In the rows, zero is written as 128.
A single turn carries every row of the set below to another of its rows. Some are shown first; where does it send the rows asked next?
Z669: [141 139 114 147 135 117 132 111 146 109 115  88 108 140 139 173 154 101
  96 160 150 151]
Z6: [126 140 139 115 136 123 113 131 126 106 110 141 141 106 131 105 158  74
 114 134 177 128]
Z443: [ 97 124 127 118 126 115 159 118 115 171 104 113 100 118 125 147  97 104
 119 146 109 141]
Z389: [113 107 146 121 129 162 111  91 129 131 147 128 163 142 128 151 166 111
  80 126 149 153]
Z504: [119 138  98  96 120 152 128 149 101 136 112 131 116 130  96 123 122  97
 118 107 104 111]
Z704: [139 108 152 172 124 131 126 113 119 119 108 133 175 119  85 144 141  96
  84 134  95 126]
Z448: [129 137 132 151 158 133 126 142 154 140 132 132 108 108 144 135 136 112
  78  91  76 133]
Z177: [124 148  85 161 158 126 125 106 120 138 108 140 134 124  91 119 122 133
 105  95  93 146]
Z276: [140 132 149 117 136 134 113 156 141 118 139 164 144 127 117 132 137 143
 111 164  71 147]
Z7: [136 133 114 141 104 114 116  95 162 109 117  87 146 138 147 113 100 126
 104 144 122 102]
Z184: [133 138 145 148 175 141 116 146 167 135 146 136 109 122 142 123 123 129
  74 111  93 139]
Z685: [110 155 156 160 159 125 133 108 135 153 123 100 124  95 112 158 115 111
 157 132 132 164]
Z103: [156 138 134 139 156 167 134 130 166 131 143 142 140 153 123 116  95 153
 104 158 125 133]
Z348: [142 150 163 126 157 135  84 125 124 130 142 125 132 172 125 142  94 132
 118 113 152 148]
Z290: [109 153 122 152 150 137 102 107 114 134 114 110 128 117 161 101 187 137
 104 145 119 147]
Z204: [133 122 177 127 134 119 135 106  99 118  89 129 162 119 136 118 116  81
 117 145 100 147]
Z891: [123 146 115 131 115 178 127 107 123 118 120  71 149 131 121 104 134 125
 131 153 105 109]
Z91: [146 152 151 111 114 144 136 137 159 145 112 138 138 105 122 127 121 169
 136 158 131 118]
Z254: [135 157 138 123 145 128  96 117 118 120 154 120 144 178 125 126  94 119
 115  91 144 148]
Z52: [124 163 168 135 150 132 126 126 146 146 119 103 119  91 107 162 125 135
 156 137 141 156]
Z873: [121 118 147 164 113 134  82 115  98 120 180 127 121 106 146 112 129 117
 114 137 149 159]
Z435: [124  99 107 118 132 132 115 113  67 109 131 117 161 135 133 146 130 100
 142 145 120 117]
Z392: [160 132 133 126  95 144 101 136 101  91 160 120 108 103 136 150 144 102
 113 113 137 158]
Z660: [140 121  96 157 137 133 179 101 106 133 112 108 152  95 124 133 146 133
 116 131 130 110]
Z567: [119  90  97 130 119  98 112 114  94 102 144 134 168 123 133 133 137 112
 114 138 112 108]
Z729: [ 87 119 112 131 123 100 112  88 125 151 140 133 150 145 101 128  85 125
 118 123 132 145]
Z8: [145 121 157 156 105 156 133 111 109 145 148 106  96  94 161 147 134 128
  96 124 148 157]
Z469: [137 110 108 142 151 125 180  90 108 135 115 112 147 117 165 121 118 125
 103 134 125 124]
Z570: [ 95 148 150 116  91 122 121 164 120 147 158 112 125 122  98 124 146 117
 115 128 132 109]
Z602: [105 152 158 111 112 122 117 173 139 130 163 126 125 114  93 120 155 132
 106 136 119 124]
Z995: [151 129 159 147 146 130  91 140 130 134 110 151 139 137 112 158 100 134
 142 174 126 137]
Z57: [159 150 125 172 131 136 136 118 122 101 158 124 114  84 134 104 138 119
 108 116 148 171]

Z704 moves to Z891
Z254 moves to Z448
Where do these go?
Z602 moves to Z52
Z443 moves to Z729
Z567 moves to Z660
Z290 moves to Z6
Z276 moves to Z91
Z392 moves to Z8

A single turn carries every row of the set below to another of its rows. Some are shown first; where does it send the rows asked next?
Z113: [117  93  77 136 113 124 110 159  88 149 185  91 130 129 104]
Z734: [130 138 134  76 140  86 140 170  98 109 156  88  98 109 130]
Z196: [145 120 125 140 148  78 165 173 136 160 176  96 120 111 111]
Z509: [145 120 138 106 167 142 154 149  91 190 194 115 123  77 136]
Z573: [102 135 142 139 129 135 140 174  75 141 163 106 120 122  69]
Z901: [138  93 126 115 135 106 125 176  91 157 146 170 125  94 117]
Z188: [ 93 108 128 115 130 146 153 158 124 143 200  76 125 104 131]
Z515: [179 125 132 146 135 126 127 156  62 130 127  82 112 112 117]
Z709: [134  94 141 122 127 101 143 156  81 158 167 142 129  73 168]
Z115: [137 120 121  76 135  90 146 171 120 104 176  94 121 119 116]
Z918: [ 95 139 135 104 140 142 151 160 109 165 165  73 108  95 155]
Z742: [190 107 114 144 132 132 135 158  92 129 147  90 141 124 102]
Z486: [135 155 133  72 128 112 155 163  84 121 160  86 141 112 135]
Z202: [165  79 114 135 134 127 127 149 112 114 164  71 101 111 133]
Z21: [137  84 134 123 125 103 145 156  91 154 179 145 139  77 160]
Z944: [130 102 149 123 158 140 148 145  76 165 215 111 111  76 123]
Z679: [122 156 127 118 140 139 148 180  96 171 141 111 137 124  84]
Z757: [130  91 135 121 133 104 120 173  79 149 148 167 113  90 117]
Z572: [128 130 147 150 148  72 153 169 101 151 164  88  87  99 121]
Z203: [108  86 120 114 103 141 139 145  78 153 156 152 124 101 138]
Z54: [121 102 108 143 140  98  88 181  68 137 186  89 109 104 107]
Z543: [174 107 113 121 145 126 128 153 109 139 131  70  96 105 155]
Z296: [141 112 130 114 171 116 140 154  95 185 164 129  69  92 110]
Z809: [113  96 117 106 108 141 141 147  80 165 144 152 126  99 146]
Z656: [141 112 114 123 135 149 168 131  86 191 178 130 118 115  98]
Z403: [126 133 136  86 119 113 153 159  82  98 185  85 142 115 118]
Z17: [145 111  83 130 130 112 123 166  99 169 192  83 163 111 137]
Z168: [149 129  86 114 155 103 100 189 100 179 155  97 136 107 127]
Z836: [143 142 110  83 116  97 163 157 100 123 147 100 128 138 107]
Z23: [147 104 134 122 138 167 108 161  74 111 156  72 116 101 124]
Z585: [126 119 132 131 134 144 159 128  57 182 171 122  91 106 104]
Z238: [127 138 127  97 111  93 154 152  76 105 153  94 106 132 104]
Z841: [166 114 116 104 146 170 118 167 100 135 144  79 140 107 130]
Z461: [142  88 123 123 162 119 143 153 110 169 192 132  85 100  91]
Z575: [121 127 114 142 130 103 108 160  48 158 174  71 115  93 152]
Z214: [121 137  86 118 128 120 106 162  69 181 136  86 107 116 139]

Z115 moves to Z403
Z188 moves to Z573
Where do these go?
Z841 moves to Z742
Z21 moves to Z203
Z944 moves to Z585
Z214 moves to Z168

A single turn carries every row of the set below to another of its rows. Some are shown first; where does it send the rows asked next?
Z128: [ 97 115 137  79 117 128  98 130 130  85 146 148 104 151]
Z761: [ 92 117 100 120  73 148  80 103 126 161 171 144 129  89]
Z496: [ 96  93  70 116  89 147  79  90 117 141 164 145 115 114]
Z898: [115 144 128 110 103 113 117 144 126 104 168 141 136 161]
Z410: [105 108 125 126  97 129 121 103 136 169 150 145 180 114]
Z18: [ 95 111 110 140  89 122 152 153 119 149 106 131 132 125]
Z814: [ 98 127 157  78  93 145 122 140 137 105 161 126 143 118]
Z665: [110 153 138  93 103 108 111 146 113 131 163 156 154 141]
Z718: [108 110 104 122 112 104  78  99 116 141 131 171  91 147]
Z44: [107 133 110  86 117 139  94 137 117 120 103 147  75 113]
Z928: [108 104 109 124 116 102  72 107 116 143 132 166  87 141]
Z455: [130 142 149  86 104 152 121 134 136 114 163 140 141 143]
Z819: [138 136 128  81 107 156 128 129 124 115 164 137 143 151]
Z906: [116 138 109  79  93 118 109 143  92 104 160 137 101 145]
Z408: [120 102 115 104 105 162 140 131 117 148  88 146 101 127]
Z967: [100 104 116 113 106  86  85 120 107 130 118 158 157  87]
Z280: [108  89  94 108 116  94  92 110 100 126 115 155 160 101]
Z667: [108  99 115 127 110 131 119 104 134 171 148 141 180 120]
Z41: [108 108 121 129 103 126 118 110 132 176 151 141 178 113]
Z664: [111 129 102  83 120 141  98 134 112 119 102 145  77 118]
Z381: [100  92 122 107  82 164 111 112 134 131 146 102  92  94]
Z337: [ 84 118 106 106  99 146 143 145 134 122 126 100 150  95]
Z279: [ 97  93 118 105  78 163 115 104 136 124 144 105  89 100]
Z106: [109 120 107 124 104  99  77 106 111 147 135 170  89 140]
Z11: [ 84 110 104 105 105 150 144 141 139 118 123 101 151 100]
Z950: [ 96 118  75 126  86 137  80  99 115 162 169 151 130 112]
Z236: [113 139 106  87 115 149  89 119 106 146 109 144  89  89]
Z599: [138 119 131  84  85 124 112 136 108  89 165 136 123 141]
Z287: [113 110 117 103 119  93 100 131 114 133 110 172 170 116]
Z532: [116 129 120 106 115 120 119 134 130  97 164 142 139 172]
Z148: [127  84 113 115  86 110 127 137  94 137  94 160 124 121]
Z268: [112 111 102 124 110 100  75 111 107 147 135 163  87 139]
Z318: [ 63 121 103 126 120 141 125 126 145 131 125 106 142  96]
Z555: [107 121 108  84 131 156  88 107 119 135 102 149  92 100]
Z436: [ 91  88  88 113  98 162  82  83 138 145 160 148 135 109]
Z181: [ 78 102 102 127 103 143  71  91 147 148 160 162 131 115]
Z936: [102  97 109 105  74 162 119 107 125 128 147 102  90 100]
Z607: [130 110 142  84  94 128 107 130 124  80 159 141 124 143]
Z673: [105  89 109 104  82 166 116 110 126 132 146  99  93  99]
Z736: [ 80 107 109 125  81 138  66 101 137 142 164 151 111  97]
Z903: [ 89  92 115 138 105 131 150 140 135 137  98 137 135 135]
Z596: [111 118 118  83 131 126 117 121 122 114 151 160 162 166]
Z190: [114 118 136 110  94 153 133 143 121 155  92 148  97 113]
Z962: [117 113 109 103 116  92 103 132 106 136 112 170 170 116]
Z642: [114  81 138 119  90 109 118 137 115 131  90 166 123 116]
Z603: [119 115 109  69  99 154 137 129 108 107 162 118 148 136]
Z224: [ 75 125  80 122 114 141 133 128 125 137 129 100 143 100]
Z200: [109 103 113 124 100 131 124  99 131 169 150 142 182 120]

Z106 moves to Z410
Z736 moves to Z181
Where do these go?
Z318 moves to Z555
Z41 moves to Z381
Z664 moves to Z962
Z408 moves to Z148
Z906 moves to Z665
Z455 moves to Z607

